Here are some numbered points:
[-0.6  0.2  0.2  1.6 -0.5 -0.7 -1.6 -0.2  1.1  0.3  0.7  0.3  0.8  0.2  0.3  0.4] 0
[ 2.3 -0.9 -0.5 -2.8  0.3  0.3 -0.3 -1.0 -1.7  1.5 -2.0  0.4  1.0  0.2  0.8 -2.2] 1
[-0.3 -0.4 -2.1  0.0 -0.1  1.0  0.6 -0.1 -0.2  0.0  0.0  1.9 -0.8  1.5  3.1  0.6] 2
[ 0.4  0.3 -0.4 -1.9  1.0  0.6 -1.8  2.7 -0.1  0.3 -0.3  0.3 -1.5  0.6 -0.6 -0.8] 3
[ 1.1  0.3  1.2  0.3 -0.5  0.8  0.7 -0.4 -0.3  0.9 -1.2 -0.3  1.0 -2.3  0.8  1.1] 4
[-0.6  0.1  0.5  1.7 -0.7 -0.7 -1.5  0.1  1.2  0.5  0.6 -0.2  0.8 -0.1  0.3  0.5] 5
[-1.2  0.5 -0.5  0.2 -0.5 -1.1  1.7  1.0  1.0  0.2  0.7 -0.2  1.3 -0.5 -0.1 -0.6] 6
[ 0.7  0.8  0.5 -0.4 -0.6 -1.0 -0.1 -0.4  1.0  0.6 -1.7 -0.6  0.4 -1.2 -2.1  0.9] 7
[ 1.7 -0.9  0.6 -0.4  0.1 -0.4  0.6 -0.7 -2.1  1.1 -0.1 -0.3  1.6 -0.3  0.8 -0.7] 8
[ 0.3  0.1  0.0 -1.1 -0.3  0.8  0.1 -1.0  0.6  0.6 -0.1  0.1 -0.1  0.6 -0.2 -0.5] 9
[-1.1 -0.5  1.1 -0.6  0.2  0.1  1.0  0.9  0.4 -0.7 -0.3  0.8 -1.1  0.6 -0.8  1.7] 10
[ 0.6 -0.7  0.1  2.0 -1.7  1.6 -0.6 -1.9  0.6 -2.8 -0.4  0.6  0.9 -1.0  0.3  1.6] 11
[-1.4  1.7 -0.2 -0.5 -0.2 -1.5 -0.4  0.4  0.0  0.3 -1.0 -0.6 -1.9 -0.1  0.2  0.2] 12
[ 0.7  0.5 -0.1 -0.5 -0.2  0.3  0.5  1.1  0.9  0.4  0.3 -2.7 -0.7  0.6 -0.5 -2.3] 13
[ 1.4  0.1  0.8  0.2 -0.4 -0.9 -0.7  2.8  1.2  0.3 -0.5 -1.1  1.4 -1.3  0.6 -0.6] 14
[ 0.7  2.2 -2.1  0.4 -1.0 -1.6 -0.3 -0.7  1.3 -0.9  1.2 -0.4  1.6 -0.2 -0.3  0.3] 15
[-0.6 -0.4 -0.4  0.9  0.6  0.6  0.4  0.5  0.0  2.2  0.7 -0.1 -0.1 -0.6 -0.4  1.6] 16
[-0.5 -0.9 -0.1  1.4 -0.3  1.7  0.7 -1.9  0.8  0.2 -1.0  1.2 -1.2 -2.7 -0.4 -0.2] 17
[ 0.5 -0.5  0.8  0.7  0.4  0.0  1.4 -0.9 -0.4 -0.9  1.6 -1.1  0.3  1.2  0.3  0.1] 18
[ 0.8 -0.7  0.2  0.6 -0.2  2.2  0.0 -1.8 -0.4 -0.3  0.6  0.0 -0.6 -0.8  0.3 -0.6] 19
[-0.3 -0.9 -0.5 -0.2  1.8 -0.4  0.2 -1.4  0.5 -1.6  0.5 -0.9 -1.6  0.0 -2.6 -0.9] 20
[ 0.0  1.2  1.7  0.4  1.2  1.7 -0.7 -1.5 -0.6 -0.4  0.5 -0.7 -0.4 -0.4 -0.4 -0.1] 21
[-0.8 -0.3 -1.6  0.4  0.2  1.4 -0.2  0.2 -0.5  0.2 -0.1  1.7 -0.6  1.2  3.1  0.7] 22
[ 1.6 -0.9  0.1 -0.4 -2.7 -0.3  1.0 -0.8 -2.0  1.5 -0.8 -0.5  1.3  0.0  0.7 -1.3] 23
[ 0.7  0.4  0.1 -0.7  0.3  0.3  0.2  1.2  0.8  0.3  0.6  1.1 -0.7  0.8 -0.9 -2.3] 24
[-0.8  1.1  1.2  0.6  0.4  0.0 -0.9 -1.0 -1.6 -0.4  0.8 -0.1  1.0  0.6  0.1  0.4] 25
[-0.1 -0.7  1.2  0.5 -0.5 -0.7  0.3  0.4 -2.7 -1.6 -0.5  1.2  0.6  0.6  0.1 -2.7] 26
[ 0.6  0.3 -0.2  0.4 -0.4  0.3  0.5 -1.7  0.7  0.6 -0.2 -0.5  1.5  0.0 -0.7 -0.2] 27
[ 1.4 -0.9  0.1  0.5 -0.9  1.1 -0.4 -0.4 -1.2 -0.7 -0.3 -0.5 -0.8  0.2  0.0 -2.4] 28
[-0.7 -0.5 -1.7  0.3  0.3  1.2  0.3  0.3 -0.8  0.1 -0.1  1.7 -0.8  1.4  2.8  1.0] 29
[-2.1  0.3 -0.8  1.3  1.1  1.1 -1.8 -0.4  0.4  0.4 -1.2 -1.2 -2.0  0.7  0.4  0.5] 30
[-0.4 -0.4 -0.4  0.5  0.0 -0.3 -2.0 -0.1 -0.4  0.6  0.7  0.0 -1.1 -0.4  0.0  0.5] 31
[ 0.2  0.3  2.5 -0.6 -0.9  1.0 -0.5 -0.3 -0.2 -0.4 -1.4 -2.7  0.4  0.2  0.1 -0.7] 32
[-0.1  0.3  0.3 -1.0 -0.1  0.5  0.4 -0.5  0.2  0.4 -0.2  0.4 -0.5  0.6  0.0 -0.2] 33
[ 0.8  0.4 -0.5 -1.7  0.4  0.3 -1.3  2.9  1.1  0.5 -0.1  0.3 -2.2  0.5 -0.9 -1.0] 34
[ 0.5 -0.1 -0.3  1.1 -1.6  0.1  2.1  0.0  0.7  0.1  1.1  1.1  0.4 -0.5 -1.2  1.7] 35
[ 0.1  0.2 -1.8 -2.8  2.2  0.8  0.0  1.8  0.8 -1.8  1.4  0.7  0.3  0.9 -0.9 -0.1] 36
[-0.7  0.8  1.8  0.5  1.0  1.6 -0.8 -1.6 -1.1 -0.1  0.3 -0.9  0.0 -0.6 -1.0  1.1] 37
[-0.3  0.3  2.3 -0.4 -0.7  0.9 -0.5  0.0 -0.3 -0.8 -1.6  2.0  0.2  0.1  0.2 -0.2] 38
[ 0.3  1.2  0.1  0.1 -0.5  1.2 -0.4 -2.1 -0.9 -0.4  0.5  0.7 -2.0 -0.3  0.7 -0.2] 39
[-0.2 -0.7  1.3  0.7 -0.4 -0.9  0.1  0.4 -0.5 -1.1  0.0  1.2  0.6  0.4  0.2  0.1] 40
[-0.6  0.7 -0.1  0.0 -1.6 -2.0 -0.8 -0.1  1.8  0.7  0.6  0.3 -1.7  0.4 -0.7  1.1] 41
[-0.7 -0.2 -0.7  0.7 -1.5 -0.1 -1.2 -0.1  0.8  0.8  1.0 -0.3 -2.3 -0.5  0.6  0.4] 42
[-0.8  0.3  1.1  0.4 -0.6 -1.3 -1.8  0.0 -0.1 -0.8  1.4 -1.6  1.2  0.4 -1.5  0.3] 43
[ 0.3 -0.3 -0.4  0.1  0.8  0.5  0.4  0.6 -0.8  0.2  0.0 -1.3 -1.2  2.0  0.4  1.1] 44
[-0.6 -0.6 -0.9  0.3  1.6 -1.0  0.5 -1.3  0.4 -1.5  0.7 -0.9 -1.4  0.1 -2.6 -0.3] 45
[ 1.2 -0.2  0.2 -0.1 -0.6 -1.2 -0.5  2.6  0.8  0.5 -2.7 -0.8  1.5 -2.7  0.8 -0.5] 46
[-1.6  0.9  0.2 -0.5  0.5  0.5 -0.4 -0.5  0.3  0.8 -1.3 -1.4  0.5  0.5  0.7 -0.9] 47
[ 1.1 -0.3  0.3 -0.2 -0.2 -1.1 -0.4  2.9  0.7  0.3 -0.3 -1.0  1.7 -0.9  0.6 -0.3] 48
[-2.7  0.4 -0.3  0.6 -0.5  0.7  0.4 -1.9  0.8  0.5 -0.5 -0.5  1.4 -0.1 -0.8 -0.1] 49
[-0.8 -0.2 -1.6  0.4  0.3  0.9  0.1  0.3 -0.5  0.1  0.1  1.9 -0.7  1.2  3.2  1.0] 50
[ 1.7 -0.3  1.2  0.1 -0.5 -0.8  2.0  0.6  1.3  0.0  0.8  0.8 -0.4  0.1  0.0  0.5] 51
[ 0.6 -1.1 -1.0 -0.3  2.7  0.8  0.5  0.5 -0.4 -1.8 -0.1 -0.8 -3.3 -0.8 -1.6  0.6] 52
[ 1.3  0.2  0.1 -0.5  1.0 -2.7 -0.1 -0.9  0.5 -0.8  0.4  1.3 -0.6 -1.3 -0.2 -1.8] 53
[-1.4  1.0 -0.3 -0.3  0.7  0.4 -0.3 -0.6  0.2  0.8 -1.5 -1.1  0.5  0.5  0.6 -0.5] 54
[ 0.2  0.9 -2.7  0.0 -0.5 -0.8  0.0  0.0  1.0  1.0 -1.7 -0.7  0.4 -1.0 -1.9  1.6] 55
[-0.3  0.4  0.0 -1.6  0.5  0.6 -0.1 -0.5 -0.4 -0.1 -0.5  1.2  0.8  1.1  0.8  2.4] 56
[ 0.4  0.1 -0.3  0.9 -1.8 -0.4  1.9  0.1  0.6  0.0  1.3  1.0  0.3 -0.6 -1.6  2.2] 57
[-1.4 -0.6  0.6 -0.9 -1.1 -0.3  1.8 -0.8  0.4 -0.8 -0.7  1.2  0.8  0.0  0.1 -0.5] 58
[-1.4 -0.1  0.5 -0.4 -1.0 -0.6  1.6 -0.7  0.1 -0.6 -0.9  1.3  1.1 -0.3 -0.1 -0.5] 59
Which two points above are nearest to each new point by angle? Their numbers follow each, nearest first.
[ 1.7 -0.3  0.9  0.1 -0.5 -0.8  1.8  0.9  1.8  0.0  1.0  1.3 -0.7  0.0  0.3  0.7] : 51 35
[ 0.2 -0.6 -0.2  0.2  0.9  0.9  0.2  1.0 -2.7  0.5  0.0 -0.9 -1.1  2.1  0.6  1.3] : 44 29
[ 0.0  0.4 -0.9 -0.5 -1.4 -2.1 -0.7  0.1  1.5  1.0  0.6  0.3 -1.2  0.3 -0.6  0.0] : 41 42
[-0.3 -0.2 -1.0  0.3  0.4  0.3  0.9  1.0 -0.9  0.1 -0.2 -0.7 -1.6  2.1  0.4  1.2] : 44 29
[ 0.6  0.8 -0.1 -0.4 -0.6 -0.8  0.1  0.1  0.9  0.5 -1.7 -0.6  0.1 -1.1 -1.8  0.4] : 7 55
[-2.0  0.0 -0.9  1.0  0.5  1.1 -1.4 -0.4  0.8  0.3 -1.0 -1.3 -2.1  0.4  0.1 -0.2] : 30 42
[-1.7  0.9  0.4  0.8  0.6 -0.3 -0.8 -0.8 -2.4 -0.6  0.5 -0.1  1.3  0.8  0.5  0.5] : 25 37
[-0.3  0.3 -1.8 -2.5  2.4  0.6 -0.1  1.8  0.8 -2.1  1.2  0.7  0.1  1.1 -1.2  0.3] : 36 3
[-0.7 -0.7  0.4  1.8  0.3  1.6  0.7 -1.9  0.8 -0.3 -0.8  1.1 -1.3  0.4 -0.5  0.5] : 17 19
[-0.4  0.4 -0.3 -0.7 -0.1 -1.0  1.1  0.9  1.4  0.1  0.4  0.1  1.3 -0.6 -0.5 -1.2] : 6 48
[ 0.0  0.2  0.0  0.7 -2.7  0.5  0.1 -1.7  0.5  0.5 -0.4 -0.2  1.4  0.3 -0.9 -0.4] : 27 49
[-0.3  0.7 -1.1 -1.5  0.6 -2.7  1.1 -0.3 -0.6 -0.5 -0.8  1.1  0.5  1.3  0.7  2.1] : 56 2
[ 0.5  0.8  1.3  0.6 -0.3  0.4  0.2 -0.5 -0.2  0.9 -0.9 -0.1  0.8 -2.8  0.7  1.3] : 4 46
[-0.9 -0.5  1.5  0.8 -0.8 -0.9  0.4  0.6 -0.5 -1.7 -0.2  0.9  0.6  0.7  0.0  0.9] : 40 10
[-1.4  1.1  0.7  0.6  0.5 -0.1 -0.5 -0.7 -1.9 -0.5  0.5  0.3  1.0  0.7  0.6  0.4] : 25 37
[-0.1  0.1 -1.0  0.0  0.8  0.1  0.7  1.2 -0.9  0.1 -0.4 -1.0 -1.6 -2.7  0.3  0.8] : 52 16
[-2.3  0.2 -0.8  1.3  0.9  1.2 -1.8  0.0  0.2  0.0 -1.1 -1.2 -1.9  0.4 -0.1 -2.7] : 30 47
[ 0.0  0.2  2.6 -0.6 -0.6  0.5 -0.3  0.0  0.0 -0.6 -1.5  1.9  0.6  0.1  0.4 -0.8] : 38 40
[-1.1  1.8  0.6 -2.8  0.2 -1.9 -0.6  0.4  0.0  0.3 -0.9 -0.6 -1.5 -0.1  0.1 -0.3] : 12 3
[-1.1 -2.7  1.1  0.4 -0.2 -2.7 -1.9 -0.2 -0.5 -0.7  1.2 -1.7  1.1  0.4 -1.5  0.1] : 43 5
[ 0.0  0.1 -0.2 -0.6  0.1 -1.1  1.0  0.9  1.5  0.5  0.5  0.0  1.6 -0.6 -0.3 -1.7] : 6 48
[ 2.0  0.1  0.5 -1.0 -0.1  2.0  2.0  0.5  1.3 -0.9 -0.8 -1.1  1.5 -1.2  0.5  0.2] : 4 46
[ 0.5  1.6 -0.6  0.1 -0.6  1.1 -0.1 -2.2 -1.1 -0.6 -0.1  0.4 -2.3 -0.2  0.7  0.0] : 39 19
[-1.1  0.6  0.9  0.4  0.4 -0.2 -0.3 -0.9 -2.0 -0.2  0.3  0.3  1.1  0.9  0.2  0.4] : 25 37
[ 0.8  1.6 -0.5  0.0 -0.8  1.2 -2.7 -2.2 -0.8 -0.1  0.5  0.2 -2.1 -0.4  0.7 -0.2] : 39 31
[ 0.1 -0.4 -0.6  0.2  0.5  0.3  0.4  1.2 -0.5  0.2 -0.2 -1.0 -1.2  2.2  0.2  1.1] : 44 29
[ 0.3  0.2  0.6 -0.4  1.0 -1.0 -0.5 -0.8  0.4 -1.3  0.6  1.1 -0.8 -1.3 -0.2 -0.8] : 53 20
